[[-47  95  55  15  -5]
 [-47  95  50  13  -3]
 [-84  70  41  21  -1]
 [-91  67  42  36 -16]
 [ 67 -28  41  89 -30]
 [ 48 -48  33  87 -34]
 [-39  95  44  10  -1]
 [ 69 -33  34  83 -20]
 [-54  94  53  13  -5]
 [-37  92  47   4   1]
 [-32  97  62   7   1]]
->
[[-32 -37 -54  69 -39  48  67 -91 -84 -47 -47]
 [ 97  92  94 -33  95 -48 -28  67  70  95  95]
 [ 62  47  53  34  44  33  41  42  41  50  55]
 [  7   4  13  83  10  87  89  36  21  13  15]
 [  1   1  -5 -20  -1 -34 -30 -16  -1  -3  -5]]

[[-63 -54 -52 -56 -70  68 -87 -88 -54  70 -93 -54 -61]
 [ 79  66  67  73  86 -73  60  61  65 -76  63  68  74]]
->
[[ 79 -63]
 [ 66 -54]
 [ 67 -52]
 [ 73 -56]
 [ 86 -70]
 [-73  68]
 [ 60 -87]
 [ 61 -88]
 [ 65 -54]
 [-76  70]
 [ 63 -93]
 [ 68 -54]
 [ 74 -61]]

[[ 15 -22  34  77 -41 -73  -7 -11   9  74  71]
 [ 56 -73 -41 -39  17 -60 -71 -26 -37  45 -59]
 [ 36   7  66  41  20   6 -25  74  36 -15 -16]]
->
[[ 36  56  15]
 [  7 -73 -22]
 [ 66 -41  34]
 [ 41 -39  77]
 [ 20  17 -41]
 [  6 -60 -73]
 [-25 -71  -7]
 [ 74 -26 -11]
 [ 36 -37   9]
 [-15  45  74]
 [-16 -59  71]]

[[-12 -33 -13 -23   2 -24]
 [-70   5   6  -3 -46 -25]
 [ 26 -17 -20 -26  17 -18]
 [-47  -1  32  19 -48 -54]
 [ 33  33  -8   8  22  50]
 [-51 -42  12 -11 -41 -80]]
->
[[-51  33 -47  26 -70 -12]
 [-42  33  -1 -17   5 -33]
 [ 12  -8  32 -20   6 -13]
 [-11   8  19 -26  -3 -23]
 [-41  22 -48  17 -46   2]
 [-80  50 -54 -18 -25 -24]]

[[ -55   56  -57  -22   61  -63  -59    1]
 [  77  -78  -45  -71  -52    2  -63   77]
 [  77  -78  -46  -70  -52    4  -64   80]
 [-107  104   65   92   81  -20   82 -103]
 [  75  -74  -45  -69  -50    1  -63   76]
 [  60  -42   46   22  -68   68   51   -6]
 [ -51   53  -54  -22   57  -58  -56    3]
 [ -47   48  -51  -22   53  -55  -55    5]
 [ -44   47  -52  -20   52  -54  -53    5]]
->
[[ -44  -47  -51   60   75 -107   77   77  -55]
 [  47   48   53  -42  -74  104  -78  -78   56]
 [ -52  -51  -54   46  -45   65  -46  -45  -57]
 [ -20  -22  -22   22  -69   92  -70  -71  -22]
 [  52   53   57  -68  -50   81  -52  -52   61]
 [ -54  -55  -58   68    1  -20    4    2  -63]
 [ -53  -55  -56   51  -63   82  -64  -63  -59]
 [   5    5    3   -6   76 -103   80   77    1]]

[[-23 -43 -81 -81  54 -64   2]
 [-32  71  70 -20 -34  91 -54]
 [ -3  74 -36 -19   4 -73  70]
 [ -3  74 -37 -20   5 -75  71]
 [ 11  39  56  55 -48  40  -1]
 [ 38 -89 -76  28  36 -99  57]
 [ -1  83 -39 -19   4 -82  80]
 [ 10  37  54  52 -46  39  -2]
 [-21 -38 -71 -73  49 -55   0]
 [  1 -82  42  25 -14  81 -82]
 [-18 -32 -65 -65  45 -52   3]
 [ 37 -87 -76  27  35 -99  56]]
->
[[ 37 -18   1 -21  10  -1  38  11  -3  -3 -32 -23]
 [-87 -32 -82 -38  37  83 -89  39  74  74  71 -43]
 [-76 -65  42 -71  54 -39 -76  56 -37 -36  70 -81]
 [ 27 -65  25 -73  52 -19  28  55 -20 -19 -20 -81]
 [ 35  45 -14  49 -46   4  36 -48   5   4 -34  54]
 [-99 -52  81 -55  39 -82 -99  40 -75 -73  91 -64]
 [ 56   3 -82   0  -2  80  57  -1  71  70 -54   2]]
